Here are some points:
-7 & 23 & 28 & -13 & 9 & 16 & 18 & 20 & -9 & -6 & -36 & -15 & 11 & -39 & -3 & 60 & -13 & -3 & -30 & 43 & 36 & -3 & -10 & 40 & 8 & -26 & -28 & 39 & 6 & -69 & 5 \\
-21 & 25 & -49 & -67 & -27 & -27 & 13 & 5 & 3 & 43 & -25 & -25 & -45 & 23 & 0 & -18 & -46 & 2 & 12 & 52 & -5 & 52 & 5 & 21 & 1 & 14 & -11 & -1 & -7 & -18 & 28 \\
35 & -25 & 37 & -1 & 49 & -10 & -20 & -23 & 21 & 22 & -24 & -39 & 17 & -3 & 15 & 44 & 25 & -6 & -4 & 26 & 25 & 82 & -33 & 30 & 30 & -38 & 8 & 23 & 7 & -4 & -71 \\
-42 & -62 & -34 & -52 & 41 & -15 & 16 & 34 & -15 & 32 & -91 & 56 & -127 & -23 & 4 & 26 & -2 & -2 & -9 & 35 & 70 & 16 & 73 & 14 & 32 & 12 & 8 & 6 & -21 & 6 & -2 \\
-40 & 22 & 87 & 31 & 60 & 0 & 55 & -51 & -7 & -8 & 33 & -4 & 80 & 18 & 30 & 57 & -1 & -1 & 8 & 30 & -13 & 11 & 3 & 49 & 29 & -29 & -13 & 61 & 14 & -22 & -5 \\
7 & 37 & 6 & 49 & -99 & 15 & 25 & 1 & -19 & 17 & 27 & 10 & 82 & -6 & -1 & -43 & 2 & 24 & 14 & -22 & 4 & -8 & 12 & -49 & 21 & 13 & -26 & -50 & -36 & -4 & 20 \\
23 & -8 & 18 & 16 & -19 & 58 & -12 & 20 & -4 & 16 & 18 & -46 & 31 & -26 & -9 & 20 & -9 & 1 & 24 & -12 & -52 & -10 & -50 & 15 & 1 & -12 & 43 & -13 & -54 & 25 & 11 \\
-7 & 38 & -61 & 42 & -54 & 60 & -21 & -48 & 57 & 61 & -21 & 29 & -23 & 30 & 31 & -68 & 54 & 27 & 12 & -35 & -15 & -61 & -46 & -65 & -66 & 39 & 75 & -20 & -59 & -42 & -21 \\
5 & 33 & 23 & 31 & 46 & 16 & 12 & -19 & -53 & -57 & 34 & 25 & 7 & 5 & -16 & 43 & 46 & 6 & -34 & 46 & -8 & 3 & -37 & 21 & 61 & 6 & 4 & 34 & -18 & -6 & -5 \\
19 & 40 & 31 & 26 & -11 & 13 & 29 & 8 & -7 & 41 & -14 & -42 & 5 & 4 & -5 & -61 & -4 & -49 & 34 & 10 & 27 & -3 & -3 & 10 & -15 & -37 & -47 & 5 & -13 & 16 & -30 \\
-4 & 51 & 71 & -11 & 44 & -6 & 31 & -32 & -46 & -29 & -6 & -29 & 6 & -21 & -24 & 104 & -20 & -8 & -18 & 54 & -25 & -20 & -37 & 31 & 16 & 30 & 16 & 17 & 53 & 32 & 1 \\
-11 & 17 & -84 & 14 & -86 & 74 & -30 & 2 & 3 & -8 & -47 & 3 & -8 & -2 & 69 & -114 & -23 & 1 & 90 & -56 & 7 & -45 & -29 & -35 & -14 & 12 & 45 & -69 & -73 & 49 & 19 \\
1 & 42 & -39 & 42 & -44 & 45 & 59 & -25 & -18 & 4 & 37 & 18 & 9 & 9 & 58 & 15 & -32 & 14 & -13 & -19 & -11 & -32 & -10 & -11 & -59 & 16 & 1 & -62 & -33 & 8 & 37 \\
-31 & -15 & -99 & -23 & -31 & -7 & 73 & -15 & -23 & 12 & 2 & -19 & -9 & 7 & 46 & -62 & 24 & 5 & -8 & -67 & -40 & 3 & 29 & 16 & 2 & 34 & -48 & -29 & 43 & 36 & 38 \\
6 & -58 & -15 & -18 & -27 & -41 & -3 & 21 & 36 & -11 & -63 & -10 & -79 & 23 & 38 & -30 & -3 & 10 & -17 & 3 & 36 & 10 & 19 & -22 & -20 & 11 & 10 & -21 & -52 & -56 & 23 \\
17 & 0 & 21 & -15 & -5 & -39 & -3 & -40 & 0 & 25 & 8 & -10 & 22 & -8 & -10 & -21 & -56 & -11 & 14 & 37 & -26 & 11 & -3 & 34 & 15 & -20 & 78 & -25 & 14 & 10 & -32 \\
-76 & -15 & -62 & -33 & -14 & 4 & -15 & -1 & -9 & -17 & -57 & 8 & -6 & -16 & 5 & -37 & 17 & 30 & -3 & -42 & 23 & 20 & -15 & -14 & -8 & -7 & -16 & -34 & 9 & 29 & -26 \\
2 & 1 & 25 & 5 & 43 & 7 & 18 & 37 & 27 & -50 & -15 & -8 & -31 & -24 & -24 & 3 & -12 & 5 & -46 & 16 & 62 & 8 & -21 & -45 & -8 & -23 & -7 & 21 & 19 & 6 & 9 \\
-7 & -17 & -47 & -7 & -106 & 12 & -55 & 11 & 8 & 21 & -6 & -58 & -80 & 10 & 61 & -64 & -20 & 31 & -23 & -20 & -26 & -35 & 10 & -57 & -40 & -5 & -3 & -83 & -59 & 8 & 19 \\
1 & -39 & -62 & 27 & -43 & 6 & 17 & 18 & 16 & 23 & -9 & 13 & -46 & -26 & -8 & -27 & -13 & 41 & 53 & -7 & -12 & 39 & 0 & -84 & -26 & -30 & 9 & -56 & -21 & 8 & 26 \\
18 & -22 & -33 & 22 & -75 & 12 & 53 & 3 & -1 & 14 & -24 & -6 & 36 & -4 & 14 & -4 & -30 & 39 & 38 & 11 & -28 & -13 & -28 & 7 & -65 & -89 & -44 & 49 & -90 & 22 & -26 \\
-3 & 7 & -12 & -54 & 25 & -7 & -53 & 10 & 16 & 23 & -48 & -46 & -66 & -64 & -14 & 44 & 6 & 8 & 7 & -36 & 38 & -2 & -22 & 4 & 58 & 28 & -29 & 46 & 32 & -22 & 20 \\
-29 & -39 & 25 & -56 & 73 & -6 & -9 & -31 & 6 & 9 & 33 & -32 & 19 & -15 & -36 & 41 & -1 & -1 & -16 & 32 & 54 & -67 & 71 & 64 & 35 & -2 & -21 & 59 & 22 & -23 & 10 \\
-7 & -25 & 22 & 40 & -26 & 59 & 37 & 17 & 66 & -4 & 41 & 42 & 102 & 30 & -22 & -45 & 18 & 3 & 19 & -61 & -38 & -9 & 14 & -48 & -10 & -7 & 34 & -77 & -71 & 2 & 21 \\
29 & 30 & 41 & 100 & -53 & -19 & 26 & -57 & -9 & -28 & 29 & 16 & 76 & 29 & 4 & 43 & -43 & -15 & -53 & -13 & -49 & 1 & -1 & -20 & 9 & 6 & -33 & 10 & 5 & -10 & -33 \\
-19 & 16 & -34 & 8 & -46 & 53 & -9 & -19 & -60 & -1 & -13 & 19 & -16 & 9 & 40 & -11 & -35 & 9 & 46 & -17 & 17 & -3 & 10 & -27 & -66 & 14 & -27 & -41 & 37 & -48 & 10 \\
32 & -28 & -27 & 33 & 59 & -7 & -28 & -6 & 6 & -1 & -3 & 3 & 48 & 22 & -9 & 27 & 11 & -12 & -80 & 34 & 15 & 14 & -33 & -14 & -73 & 24 & -46 & 33 & -2 & -7 & 1 \\
-23 & 65 & -66 & -21 & -78 & 71 & -42 & 62 & -41 & -14 & -27 & -32 & -61 & -11 & 47 & -28 & -57 & 35 & 10 & 26 & -27 & -30 & -16 & -89 & -50 & -17 & -5 & -12 & 3 & 42 & 64 \\
0 & -27 & -19 & -27 & 45 & -34 & -21 & -8 & -2 & 45 & -29 & -21 & -22 & 4 & -35 & 26 & -23 & 18 & 16 & 20 & 5 & 9 & -7 & 50 & -5 & -4 & -40 & 33 & 21 & 57 & 22 \\
22 & 26 & 31 & 2 & 83 & -40 & 8 & 22 & 8 & 35 & 55 & 49 & 2 & -3 & -32 & 30 & 40 & 4 & -60 & 14 & -18 & 6 & -9 & 86 & 65 & 25 & 24 & 39 & 43 & -28 & -6 \\
46 & 3 & 54 & 9 & 46 & -15 & 33 & 9 & 30 & 29 & 30 & 16 & -52 & -7 & 27 & 20 & -17 & -7 & 11 & -6 & 27 & -17 & 28 & 7 & -4 & -5 & 23 & -35 & 7 & -18 & -54 \\
-11 & -36 & -35 & -86 & 41 & -19 & -3 & 21 & -20 & -38 & -77 & -3 & -108 & 36 & 4 & 0 & -1 & 78 & 25 & 4 & 31 & -11 & 64 & -8 & 12 & 37 & -13 & -35 & -8 & 1 & -21 \\
-14 & 46 & -5 & 45 & -92 & 74 & 33 & -34 & 15 & -9 & 20 & 34 & 67 & 15 & -78 & -61 & 2 & 33 & -37 & -78 & -17 & 6 & -63 & -70 & -21 & -20 & 27 & -42 & -76 & -15 & -16 \\
2 & -41 & 14 & -58 & 52 & -20 & -40 & -26 & -17 & -11 & -27 & -25 & -28 & 39 & -8 & 25 & 35 & 28 & 30 & 32 & 23 & -22 & 47 & 46 & 21 & -3 & -75 & 25 & 46 & -32 & -44 \\
12 & -28 & -31 & -28 & -39 & 4 & -2 & 4 & -6 & -76 & -18 & 27 & -17 & -12 & -18 & 5 & -21 & 36 & 33 & 20 & 26 & 32 & 12 & 18 & 18 & -8 & 22 & 29 & 12 & 33 & 38 \\
-1 & -18 & 45 & 65 & -40 & 16 & 22 & 2 & 33 & -14 & 62 & 2 & 89 & 44 & -44 & -19 & 8 & -20 & 5 & -9 & -58 & -27 & -74 & 51 & -37 & -14 & 17 & -22 & -12 & -8 & 63 \\
-25 & -13 & 26 & 78 & -17 & 40 & 51 & -3 & 37 & 14 & 82 & 61 & 121 & -22 & 21 & -55 & 40 & 0 & -8 & 23 & -55 & 6 & -40 & -14 & -7 & 0 & 39 & -53 & 5 & 4 & 13 \\
4 & -21 & 0 & 20 & -52 & -12 & -3 & 6 & 13 & -13 & 16 & 21 & 82 & -5 & 26 & 5 & 38 & -17 & 13 & 64 & -36 & 32 & -32 & 29 & 13 & -13 & 12 & 46 & -59 & -55 & -33 \\
-31 & -23 & -11 & -57 & 75 & -11 & -48 & -53 & -16 & -19 & 3 & -3 & -48 & -25 & 12 & 79 & -35 & 8 & 11 & 21 & 36 & 22 & -1 & 67 & -2 & -6 & 10 & 32 & 1 & -14 & -13 \\
20 & 20 & 67 & -13 & 48 & 46 & 14 & -8 & 41 & 12 & 11 & 10 & -26 & 6 & 10 & 55 & -21 & -7 & -31 & 11 & -22 & 10 & 23 & -13 & -28 & -4 & 5 & -13 & 41 & -26 & -20 \\
7 & 25 & -39 & -26 & -119 & 29 & -25 & -10 & 3 & -11 & -21 & -36 & -88 & -66 & 65 & -38 & -32 & -55 & -4 & -62 & 37 & 41 & 17 & -66 & -16 & -2 & -23 & 5 & -47 & 22 & 8 \\
Then 16 other points, each followed by its number:
6 & 25 & 73 & -44 & 116 & -84 & -23 & -5 & -4 & -14 & -16 & -37 & -109 & 12 & 16 & 86 & -11 & 6 & -44 & 45 & -6 & -46 & 13 & 82 & 6 & -1 & -50 & 63 & 120 & -41 & -57 \\ 0
-15 & 1 & -38 & 9 & -109 & 28 & -15 & 7 & -19 & 26 & 22 & 5 & -34 & -14 & 30 & -55 & -18 & -6 & -23 & -39 & -46 & -29 & -10 & -10 & -1 & -16 & 26 & -7 & -41 & 46 & 51 \\ 1
-4 & 19 & 49 & -37 & 29 & -37 & 23 & -40 & -35 & 22 & -46 & -9 & -21 & -1 & 7 & 47 & 8 & 7 & -23 & 36 & 10 & -8 & -12 & 37 & 95 & 64 & -76 & 57 & 17 & -12 & 32 \\ 2
13 & -2 & -4 & -25 & -16 & -21 & -37 & -3 & 24 & -46 & 20 & 8 & -24 & 14 & -62 & 13 & -19 & 18 & 9 & 0 & 0 & -16 & 22 & -16 & 20 & 4 & 3 & -64 & -7 & 7 & 38 \\ 3
-25 & -34 & 6 & -41 & -5 & 14 & -22 & -46 & -52 & 38 & -24 & 40 & -37 & -28 & 35 & -36 & -11 & -12 & -14 & -21 & -15 & 6 & 3 & 10 & -12 & 36 & 31 & -13 & 33 & 25 & -14 \\ 4
5 & 19 & -19 & 29 & 7 & 4 & -25 & -40 & -58 & 45 & -21 & 25 & -8 & 26 & -29 & 11 & 3 & -35 & -23 & 19 & 11 & 25 & -25 & -13 & 11 & 19 & 6 & 5 & 21 & -10 & -29 \\ 5
4 & -32 & -12 & 75 & -4 & -55 & 47 & -34 & -10 & 19 & 13 & -8 & 31 & 22 & -13 & 36 & 61 & 12 & -32 & 8 & -9 & 48 & -30 & 13 & 7 & -33 & 18 & 11 & 20 & 52 & -6 \\ 6
9 & 0 & -37 & 48 & 12 & -38 & -6 & -22 & -52 & -23 & 11 & -31 & 16 & -8 & 34 & -4 & -24 & 47 & -14 & 5 & -17 & -7 & -19 & 26 & 20 & 12 & -32 & 51 & 6 & 31 & 4 \\ 7
-49 & -36 & -55 & 43 & -52 & 30 & -13 & -2 & -3 & 36 & -35 & 30 & 4 & 46 & 50 & -59 & -25 & -18 & 30 & -53 & -24 & -14 & 10 & -75 & -33 & -5 & 55 & -61 & -35 & 26 & 6 \\ 8
14 & -21 & 32 & -39 & 34 & -4 & 32 & -39 & -43 & -39 & 20 & -29 & -23 & 21 & -39 & -26 & 11 & 1 & 12 & 41 & 19 & 53 & 39 & 58 & 16 & -15 & -6 & -3 & -1 & 44 & -51 \\ 9
64 & -25 & -25 & -31 & 10 & -18 & 16 & 19 & 10 & 34 & -48 & -6 & -75 & 47 & -53 & 28 & -17 & -14 & -15 & -7 & -1 & -60 & 74 & -35 & -13 & 24 & 22 & -2 & 41 & -11 & -41 \\ 10
1 & -17 & 11 & 9 & 10 & 4 & 21 & 30 & -42 & 49 & 13 & 0 & -26 & 31 & 31 & 9 & 9 & -38 & -25 & -28 & 26 & 40 & -34 & -20 & -3 & 38 & -8 & 33 & 9 & -6 & -25 \\ 11
4 & 6 & -17 & -33 & -13 & 12 & 33 & -1 & 3 & -26 & 2 & 53 & -35 & -34 & 14 & 18 & -3 & -40 & -6 & -32 & 6 & 6 & -14 & 3 & 52 & 18 & -69 & 10 & -6 & 13 & 1 \\ 12
-32 & -11 & -52 & -7 & -127 & 57 & 40 & 16 & 38 & -30 & -47 & -8 & 8 & -44 & 37 & -100 & -14 & -10 & 78 & -82 & -47 & -18 & -20 & -59 & -68 & -27 & 5 & -32 & -51 & -16 & 7 \\ 13
-12 & 20 & 24 & 26 & -14 & -3 & 35 & -57 & -6 & 8 & 49 & 16 & 106 & -33 & -32 & 34 & -53 & -8 & 64 & -14 & -13 & 21 & -39 & 9 & 30 & 28 & -23 & -40 & -35 & -9 & -8 \\ 14
21 & -34 & 16 & 75 & 30 & 42 & 39 & -11 & 43 & -5 & 17 & 77 & 82 & 19 & -41 & 12 & 27 & -14 & -11 & -75 & -46 & -4 & 6 & -31 & 10 & -13 & -8 & -4 & 2 & 40 & -13 \\ 15
Which two of these numbered points are nearest to each point below, looking only along the 2 directions in which the first points spread most? Their numbers follow each, nearest first.
53 & 8 & -8 & 64 & -39 & 15 & 37 & -57 & 9 & 35 & 21 & -12 & 75 & -26 & -18 & -11 & 23 & -19 & -32 & 50 & -54 & 13 & -24 & 50 & -1 & 35 & 46 & 30 & 1 & -27 & -18 \\ > 14 15
18 & -33 & 60 & 53 & 15 & -20 & 19 & -30 & 14 & -2 & 76 & 63 & 113 & -15 & -10 & 3 & 8 & -10 & 35 & -15 & -1 & 51 & -10 & 63 & -16 & -8 & 19 & 60 & 35 & -27 & -35 \\ > 14 6
8 & -24 & -6 & -21 & 8 & -17 & -27 & -18 & -13 & -3 & 95 & -24 & 15 & -26 & -12 & -2 & 65 & 40 & 41 & 14 & 6 & -26 & 7 & 31 & 60 & 9 & 15 & -30 & 21 & -23 & 2 \\ > 7 5
22 & -2 & -35 & 10 & 28 & -31 & -52 & -30 & -24 & -17 & 53 & -17 & 4 & 20 & -4 & 46 & -39 & -44 & -32 & 24 & 63 & -31 & -6 & -70 & 7 & 2 & -63 & 28 & 13 & 35 & 9 \\ > 11 5
-43 & 49 & 52 & -104 & 124 & -100 & -13 & -7 & -29 & 24 & -12 & 26 & -89 & -32 & -19 & 52 & 45 & -6 & -21 & 70 & 45 & -50 & 18 & 72 & 37 & 23 & -69 & 82 & 83 & -64 & -25 \\ > 0 2
-9 & 6 & -23 & 22 & -25 & -5 & -8 & 14 & -25 & 14 & -8 & -7 & 7 & 23 & 26 & -6 & -12 & 62 & 36 & -21 & 1 & 1 & -23 & 28 & -37 & 1 & -54 & -4 & -23 & 34 & 8 \\ > 3 4
-31 & 10 & 24 & -16 & -16 & -23 & 13 & -28 & -8 & 46 & 13 & -6 & -32 & -55 & 0 & -13 & 2 & 13 & 33 & -13 & -11 & -42 & 4 & -24 & -64 & -19 & 47 & 7 & -10 & 14 & 29 \\ > 3 4
-17 & 41 & 2 & 7 & -60 & 31 & 1 & -29 & 8 & -42 & 4 & -70 & -32 & -22 & -9 & 45 & -32 & -22 & 18 & 76 & -2 & -11 & 5 & -5 & 1 & 5 & -23 & 30 & 57 & -29 & -13 \\ > 11 12
-46 & 21 & -23 & 12 & -70 & 59 & -32 & 49 & 14 & -46 & -16 & 3 & -10 & -17 & -3 & -57 & -11 & -50 & 63 & -79 & -42 & 10 & -63 & -37 & 36 & -36 & 29 & 31 & -16 & 2 & 23 \\ > 1 8
31 & -58 & 30 & 11 & 24 & 20 & -12 & 36 & 5 & 28 & 17 & 39 & 10 & 33 & 24 & -7 & 0 & 36 & -22 & 7 & 39 & 0 & 20 & 15 & -37 & -26 & -31 & -3 & -56 & -5 & 21 \\ > 5 11
-12 & -28 & 38 & 27 & 37 & 10 & 4 & -12 & -18 & -18 & 41 & 19 & 23 & 32 & -28 & 0 & -7 & 13 & 17 & 46 & 2 & -61 & -19 & 24 & 16 & 20 & 45 & 35 & 37 & -14 & -47 \\ > 6 7
-34 & -15 & -69 & 21 & -49 & 36 & 24 & 8 & 46 & 39 & -18 & -10 & 5 & 5 & -12 & -32 & -29 & -32 & -16 & -65 & -34 & -47 & 24 & -32 & -47 & 42 & 5 & -74 & -9 & 5 & 51 \\ > 1 8
-31 & 43 & 71 & -42 & 61 & -76 & -50 & 14 & -29 & -9 & 26 & -3 & 1 & -28 & -33 & 64 & 46 & 55 & 5 & -26 & 21 & 3 & 43 & 49 & 70 & 38 & -29 & 28 & 83 & -25 & 18 \\ > 2 9
17 & -3 & 51 & 81 & -17 & 13 & -19 & -46 & -17 & 0 & 33 & 10 & 101 & -11 & -49 & 72 & 30 & 27 & 26 & 40 & -26 & 21 & -75 & 4 & -4 & -27 & 21 & 21 & 3 & 9 & 16 \\ > 14 15
6 & 23 & -1 & 31 & 10 & 28 & 20 & 2 & -3 & -2 & 41 & -18 & 53 & 51 & -5 & 14 & -17 & -27 & -25 & -2 & 4 & -3 & 8 & 16 & -10 & 21 & -56 & 5 & -7 & 15 & -4 \\ > 6 14
23 & -56 & 47 & -8 & 53 & -11 & -44 & -51 & -41 & 42 & 10 & -18 & -57 & 16 & -32 & 32 & 32 & -6 & -16 & 29 & 25 & 2 & 17 & 51 & 36 & 16 & 17 & 47 & 32 & 26 & -38 \\ > 2 9
26 & -38 & -40 & -7 & -41 & -38 & 7 & -12 & 59 & 73 & 3 & -38 & 28 & -4 & 7 & 35 & 0 & -10 & -68 & -32 & 38 & 2 & 19 & -14 & 6 & 5 & -29 & 14 & -19 & -6 & -27 \\ > 11 3
42 & 4 & 14 & 51 & -13 & 21 & 37 & 21 & -42 & -4 & 45 & -10 & 30 & 16 & -16 & -25 & -30 & 11 & -2 & 55 & -25 & -2 & -4 & -28 & -23 & 38 & -4 & -31 & -12 & 18 & -37 \\ > 14 15
13 & 20 & -19 & 69 & -59 & 50 & 31 & -11 & 9 & 24 & 30 & 5 & 127 & 16 & -9 & -9 & 15 & -24 & 44 & -19 & -71 & -32 & -3 & -35 & -58 & 12 & 34 & -17 & -31 & 9 & -12 \\ > 15 14
59 & 4 & -42 & 5 & -69 & 44 & 38 & -26 & 77 & 29 & -33 & 6 & 87 & -56 & 14 & -48 & 2 & 14 & -10 & -38 & -63 & -44 & 2 & -38 & -41 & -10 & 71 & -87 & -39 & -8 & 79 \\ > 8 1
Here are 16 other points, each followed by its number:
-2 & -16 & -20 & 9 & -54 & 25 & 22 & 41 & 45 & 47 & -5 & -12 & -57 & -22 & -19 & -1 & -4 & -21 & 31 & -5 & 30 & 20 & -33 & -55 & -3 & 6 & -18 & -28 & -23 & -21 & 16 \\ 0
-29 & -27 & -39 & -38 & -4 & -13 & 0 & 67 & 52 & -28 & -26 & -39 & -66 & 14 & 12 & -23 & 34 & 17 & 32 & -30 & 9 & -32 & 31 & -29 & -9 & -19 & 0 & -9 & 22 & 34 & -25 \\ 1
62 & 26 & 12 & -38 & -23 & -9 & 17 & 13 & 35 & -21 & 18 & 26 & -25 & 13 & -14 & 32 & 28 & -46 & -18 & 19 & 1 & -12 & 21 & -3 & -13 & -5 & 24 & 7 & -22 & 30 & -20 \\ 2
-9 & 5 & -13 & 40 & -60 & 1 & 10 & -7 & -20 & -26 & 38 & 30 & 37 & 34 & 32 & -36 & 5 & -19 & 47 & -36 & -67 & 7 & -23 & 39 & -12 & 5 & 2 & 13 & -17 & -12 & -15 \\ 3
-5 & 34 & -41 & 36 & -127 & 12 & 22 & 32 & 20 & 7 & 20 & 8 & 62 & 43 & 26 & -60 & -43 & 3 & 55 & -22 & -38 & -24 & -24 & -64 & -74 & -16 & 66 & -78 & -44 & -19 & 51 \\ 4
50 & 46 & -10 & -37 & 70 & -23 & 27 & -11 & 63 & 29 & 17 & -55 & 13 & 8 & -32 & -10 & -1 & -11 & -51 & 14 & 15 & 25 & -7 & 64 & 11 & 33 & -25 & 12 & 14 & -10 & -12 \\ 5
14 & -13 & 0 & 34 & -63 & -8 & 30 & -25 & 5 & -12 & 10 & 35 & 70 & -38 & 20 & 57 & 6 & -80 & 22 & -9 & -59 & -44 & -24 & -21 & 10 & -23 & 0 & -6 & 9 & 21 & 6 \\ 6
13 & 32 & 72 & -34 & 72 & -12 & 27 & 37 & -73 & -72 & -13 & -6 & -26 & 12 & 39 & 16 & -26 & 5 & -7 & 34 & 34 & 33 & -4 & 22 & 48 & 38 & -55 & 35 & 78 & 9 & 21 \\ 7
-4 & -10 & -35 & 15 & -58 & 34 & 46 & 10 & 30 & -10 & 0 & -54 & 35 & -6 & -39 & 7 & 20 & -55 & 9 & -21 & -64 & 4 & 15 & -2 & 2 & 16 & -14 & -29 & -40 & -16 & -48 \\ 8
-18 & -6 & -68 & 7 & -73 & 7 & -30 & 50 & 16 & -46 & -16 & 21 & 48 & -11 & 45 & -30 & -15 & -46 & -11 & -34 & -3 & 15 & -22 & -12 & 4 & -5 & 12 & -39 & -37 & -31 & 19 \\ 9
9 & 9 & -6 & 56 & 22 & 15 & -1 & -16 & 58 & 17 & 44 & 72 & 120 & 21 & -4 & 0 & 1 & 0 & 34 & 10 & -59 & 28 & -79 & 74 & 42 & 5 & 58 & 42 & -10 & -19 & 15 \\ 10
-56 & 19 & -4 & 26 & -35 & 41 & 1 & 13 & -18 & 17 & -10 & -60 & 34 & -6 & 75 & -2 & -3 & -17 & -12 & 6 & -42 & -35 & -16 & -76 & -59 & 18 & 43 & -32 & -55 & 51 & 38 \\ 11
-40 & 19 & -2 & -14 & -16 & -18 & 37 & 14 & 55 & 12 & -15 & -27 & -18 & -20 & 28 & -21 & 11 & 24 & 52 & -2 & -49 & -15 & -21 & -28 & -40 & 7 & -7 & -41 & -12 & 16 & 10 \\ 12
-12 & -15 & 27 & 10 & 57 & -36 & 32 & -24 & -18 & -39 & 30 & -20 & 17 & 13 & 41 & 4 & 18 & -4 & -24 & -23 & 13 & -4 & -29 & 39 & 46 & -22 & 2 & 25 & 11 & -62 & -2 \\ 13
-1 & 31 & -17 & 0 & -8 & -7 & -14 & 35 & -23 & -19 & -17 & -11 & -40 & -4 & -14 & -4 & -2 & -38 & -36 & -22 & 28 & 25 & -12 & -60 & -69 & -15 & 45 & 2 & -11 & -34 & -1 \\ 14
2 & -1 & 50 & 92 & -77 & 44 & -13 & -32 & 58 & -22 & 57 & 9 & 112 & 20 & 24 & 3 & -12 & 14 & 2 & 36 & -57 & -2 & -19 & -4 & 35 & 28 & 12 & 21 & 10 & -19 & -10 \\ 15
Which two of these numbered points are nearest to each point below, looking only along the 2 directions in which the first points spread most? Their numbers follow each, nearest first.
4 & -2 & -65 & 73 & -29 & 29 & 46 & -63 & -42 & 15 & 64 & -46 & 66 & 21 & 31 & 23 & -30 & -22 & -1 & 31 & 4 & 29 & -18 & 8 & -25 & -52 & 51 & 20 & -31 & -16 & 29 \\ > 6 3
-63 & -1 & 68 & 39 & 70 & 23 & -56 & -46 & -8 & -13 & -43 & -13 & 56 & 0 & 49 & 11 & -9 & -14 & -40 & -37 & 3 & -31 & -60 & 69 & 62 & -3 & -11 & 25 & 1 & -23 & -6 \\ > 13 5
35 & 45 & -21 & 87 & -107 & 32 & -36 & 53 & 23 & 47 & -32 & 12 & 50 & -16 & 45 & -14 & 5 & 14 & -5 & -21 & -25 & -2 & -8 & 8 & -37 & -57 & 44 & -85 & -43 & 23 & -28 \\ > 11 4
-41 & 14 & -17 & -28 & -38 & -16 & -13 & 21 & 60 & 3 & 1 & -23 & -16 & 39 & -15 & -87 & 20 & -40 & -14 & -35 & -1 & -16 & -7 & -59 & -28 & -54 & 3 & -65 & -13 & -9 & 31 \\ > 9 12
-34 & 20 & 30 & 19 & 5 & 11 & 28 & -1 & 7 & 2 & 40 & 47 & -31 & -14 & -33 & -12 & 20 & 21 & 83 & 15 & -9 & -3 & 13 & 22 & 20 & -26 & 34 & 3 & -19 & 4 & -20 \\ > 2 8
-19 & 10 & -5 & -91 & -46 & -10 & -60 & 91 & -4 & -30 & -84 & -52 & -105 & -26 & 31 & -9 & -3 & -25 & -3 & -14 & 18 & -26 & 26 & -67 & 36 & -10 & -3 & -14 & 38 & -10 & 32 \\ > 1 0
13 & -71 & -8 & -49 & 127 & -25 & 19 & 32 & 7 & 13 & -16 & -43 & -73 & 20 & -47 & -6 & -9 & -4 & 6 & -22 & 15 & 15 & 2 & -1 & 16 & -25 & -56 & 58 & 75 & -52 & -15 \\ > 7 5
35 & -3 & 17 & 27 & 27 & -3 & 26 & 43 & 34 & 28 & 61 & 2 & 66 & 29 & 28 & 38 & -32 & -17 & -39 & -12 & -21 & 15 & 10 & 27 & -36 & -17 & 21 & -17 & -2 & -9 & -56 \\ > 6 10
-4 & -12 & 22 & 48 & 9 & -6 & 21 & -30 & 34 & -9 & 17 & 29 & 13 & -27 & -38 & 38 & 1 & 12 & 43 & 21 & 4 & 27 & -28 & 61 & -31 & -21 & 14 & 8 & 56 & 6 & 24 \\ > 13 5
30 & 18 & -47 & 19 & -46 & 11 & 39 & 2 & 22 & -11 & -21 & -10 & 5 & 34 & 77 & -32 & -7 & 39 & 15 & -6 & 13 & 15 & -12 & -54 & -7 & -20 & 20 & 18 & -37 & -2 & -17 \\ > 9 12
15 & 8 & -14 & 11 & -40 & 18 & -41 & 18 & 29 & 19 & -13 & 29 & -13 & 39 & 0 & -56 & 16 & -2 & 45 & -83 & -29 & -63 & 18 & -44 & -53 & -10 & 16 & -37 & -64 & -24 & 34 \\ > 9 11
5 & -1 & 39 & 117 & -23 & 26 & 49 & 1 & 19 & -15 & 9 & 47 & 109 & 43 & -31 & -64 & -1 & 3 & -7 & -6 & -12 & -50 & -9 & 52 & 29 & 27 & 44 & 0 & -30 & 2 & -49 \\ > 15 10
0 & 2 & 38 & -75 & 76 & -13 & 11 & 1 & 9 & -4 & -40 & 0 & -42 & -33 & 4 & 59 & -24 & -15 & -12 & 23 & 43 & -13 & 13 & 27 & 68 & -7 & 5 & 17 & 69 & 5 & -6 \\ > 7 5
-52 & -3 & 43 & -54 & 100 & -73 & -19 & 13 & -19 & 13 & -28 & 53 & -42 & 56 & -48 & 82 & 30 & 0 & -14 & 42 & 20 & 39 & 14 & -4 & 68 & 5 & -18 & 21 & 63 & 34 & -57 \\ > 7 5
-20 & -26 & -38 & -49 & 19 & 24 & -62 & 8 & -31 & -15 & -1 & -2 & -92 & 42 & 22 & -10 & -50 & 4 & 4 & -17 & 1 & -1 & 29 & -10 & -10 & -13 & -10 & 37 & 6 & 30 & 8 \\ > 1 14
25 & 4 & -84 & 1 & -105 & 18 & -65 & -3 & 35 & -6 & 22 & -42 & -16 & 13 & 47 & -22 & -1 & 22 & 9 & -65 & -11 & -16 & 26 & -7 & -25 & -18 & -24 & -32 & -24 & 26 & 23 \\ > 9 0
-46 & 10 & -52 & -42 & -18 & 25 & -50 & 30 & 8 & -18 & -4 & -4 & 16 & 3 & -1 & -30 & 23 & -19 & 43 & 10 & 39 & -18 & -52 & -40 & -40 & -60 & -17 & -20 & 1 & 61 & 55 \\ > 0 12
-19 & 30 & 9 & -13 & 101 & -32 & -21 & 16 & -20 & -19 & -75 & 1 & -85 & -48 & -49 & 52 & -51 & 83 & 32 & -27 & -7 & 6 & 65 & 58 & 51 & -46 & -3 & 61 & 22 & -5 & 13 \\ > 7 5
9 & 25 & -28 & 14 & -84 & 53 & -2 & 62 & -19 & -35 & 32 & 36 & 100 & -61 & 42 & -36 & 14 & -9 & 12 & 17 & 45 & -17 & -29 & -32 & -49 & 16 & 48 & -51 & -34 & -6 & 37 \\ > 11 9
45 & -16 & 13 & 11 & 45 & -23 & -8 & 10 & 43 & -30 & 51 & 32 & 20 & -25 & -16 & 17 & 59 & -33 & 11 & -7 & -17 & 35 & 34 & 53 & 3 & -3 & 36 & -7 & 30 & -33 & -49 \\ > 13 5
